Look-ups in named tables: a row name and a column name give one cell, copied from the table.

Rizafe.csv
,Pafe,Zek,Darebu,Sot,Tapo,Vot
Pomiv,108,102,95,89,171,144
Sotudam,124,94,112,67,145,151
Fem,49,97,72,107,189,133
Viv,122,125,17,145,156,138
Guv,128,95,114,126,140,151
Liko,113,81,87,37,161,172
Zom,109,85,115,82,178,149
Sud,123,91,112,118,136,146
Kidedo,84,51,160,22,253,122
Rotetig,118,95,111,135,142,145

What is the Tapo of Guv in Rizafe? 140
What is the Pafe of Rotetig in Rizafe? 118
What is the Vot of Liko in Rizafe? 172
What is the Pafe of Sotudam in Rizafe? 124
What is the Darebu of Fem in Rizafe? 72
What is the Tapo of Sotudam in Rizafe? 145
What is the Sot of Sud in Rizafe? 118
What is the Sot of Guv in Rizafe? 126

Ganadu.tsv
	Buk	Zavu	Puvev	Tinifu	Fudovo	Tipiza	Ziguvu
Fovito	4466	8447	4848	1824	1937	9713	8150
Vir	4826	8206	4928	1867	2211	9361	8202
Sezodad	9218	4299	6789	6216	8140	3390	6604
Fof	3345	5780	5938	9288	6863	5762	3250

What is the Buk of Vir in Ganadu? 4826
What is the Ziguvu of Fof in Ganadu? 3250
What is the Tipiza of Vir in Ganadu? 9361
What is the Tinifu of Fof in Ganadu? 9288
What is the Puvev of Fovito in Ganadu? 4848
What is the Tipiza of Fovito in Ganadu? 9713
What is the Tipiza of Sezodad in Ganadu? 3390
What is the Fudovo of Vir in Ganadu? 2211
What is the Tinifu of Sezodad in Ganadu? 6216
What is the Fudovo of Sezodad in Ganadu? 8140
What is the Ziguvu of Vir in Ganadu? 8202
What is the Tinifu of Fovito in Ganadu? 1824
What is the Zavu of Fovito in Ganadu? 8447
What is the Ziguvu of Fovito in Ganadu? 8150

Table Mok
         Mik  Movug  Tapusup  Ped  Zel
Kad      117    113      184  130  139
Las      113    108      186  127  138
Vus      157    196       77  170  180
Geb      216    174      187  173  143
Luran    216    169      197  172  139
Loke     121    197       35  163  194
Tefu     220    161      216  169  133
Meleva   122    192       43  162  191
Pav      118    188       48  159  189
Torukin  119    110      191  129  137

Mik of Geb: 216
Tapusup of Tefu: 216
Tapusup of Meleva: 43
Movug of Loke: 197
Mik of Vus: 157
Tapusup of Kad: 184
Movug of Kad: 113
Movug of Torukin: 110
Ped of Luran: 172
Mik of Loke: 121
Tapusup of Las: 186
Movug of Tefu: 161
Ped of Meleva: 162
Zel of Geb: 143
Ped of Loke: 163
Zel of Meleva: 191
Ped of Geb: 173

Nibe:
         Mebilo  Fugif  Ges  Rumane  Dipuni  Sar  Dazubub  Zap  Mafelo
Pedini      114     90  115     194     152    7       54  145      92
Peg          92    124   93     103     139   58       87  120     122
Livalat     117     66  168      58      65   81      144   79      34
Dipiral     118    134   75     167     171   25       90  136     105

Dipuni of Pedini is 152
Rumane of Pedini is 194
Sar of Peg is 58
Mebilo of Dipiral is 118
Dipuni of Livalat is 65
Fugif of Pedini is 90
Dazubub of Pedini is 54
Zap of Livalat is 79
Which row has the largest Dipuni? Dipiral

Table Nik
,Mitenom,Regafif,Sodim,Pokefe,Tuz,Bilado,Nemiza,Pil,Kun
Zuzisu,94,236,109,124,200,167,122,104,180
Tif,186,125,196,165,130,155,98,139,141
Puvek,141,69,188,109,49,136,95,148,124
Moge,205,49,96,107,141,126,155,92,155
Mufe,136,125,123,124,87,103,118,144,128
Gir,148,178,145,114,143,164,106,227,96
Gov,190,145,253,143,154,130,113,95,132
Fop,71,141,82,93,237,158,178,144,96
Gonama,150,111,161,139,177,117,74,177,116
Lofera,82,112,213,127,127,121,163,18,143

Sodim of Gir: 145
Tuz of Puvek: 49
Nemiza of Puvek: 95
Pil of Gir: 227
Kun of Gir: 96
Mitenom of Mufe: 136
Mitenom of Lofera: 82
Nemiza of Moge: 155
Kun of Gonama: 116
Sodim of Moge: 96
Which row has the largest Kun? Zuzisu

Gel =
	Letoduz	Pimum	Zar
Tufake	452	783	348
Kepuf	468	782	294
Von	453	220	658
Suz	768	455	755
Zimokuz	777	495	746
Baki	258	205	596
Bigaga	807	560	740
Suk	300	207	555
Pabez	277	256	553

Pabez, Zar -> 553
Zimokuz, Letoduz -> 777
Tufake, Letoduz -> 452
Zimokuz, Pimum -> 495
Von, Letoduz -> 453
Suz, Letoduz -> 768
Pabez, Pimum -> 256
Suz, Pimum -> 455
Bigaga, Pimum -> 560
Von, Pimum -> 220
Suk, Zar -> 555
Kepuf, Pimum -> 782
Bigaga, Letoduz -> 807
Tufake, Pimum -> 783
Pabez, Letoduz -> 277
Suk, Pimum -> 207
Kepuf, Letoduz -> 468
Suz, Zar -> 755
Kepuf, Zar -> 294

Pavedib =
|  | Nol | Tef | Zot | Bifirim | Vov | Lar |
|---|---|---|---|---|---|---|
| Lupu | 151 | 102 | 173 | 117 | 183 | 135 |
| Doz | 109 | 89 | 159 | 118 | 161 | 145 |
| Bog | 130 | 160 | 181 | 154 | 169 | 125 |
| Bod | 216 | 84 | 195 | 52 | 79 | 144 |
| Vobo | 90 | 243 | 198 | 209 | 150 | 113 |
| Zop | 117 | 121 | 167 | 129 | 156 | 135 |
| Sozusuf | 157 | 88 | 167 | 112 | 187 | 135 |
| Rarep | 155 | 239 | 192 | 150 | 139 | 89 |
| Med | 125 | 165 | 183 | 157 | 169 | 125 |
| Vuk | 194 | 100 | 170 | 104 | 106 | 144 |
| Tirof | 232 | 68 | 220 | 14 | 57 | 142 |
| Rak | 148 | 218 | 188 | 145 | 141 | 96 |
| Karupu | 102 | 222 | 195 | 197 | 154 | 115 |
| Zime | 184 | 111 | 155 | 124 | 120 | 144 |

Tef of Med = 165
Vov of Sozusuf = 187
Zot of Doz = 159
Tef of Vuk = 100
Tef of Zime = 111
Zot of Zop = 167
Lar of Bog = 125

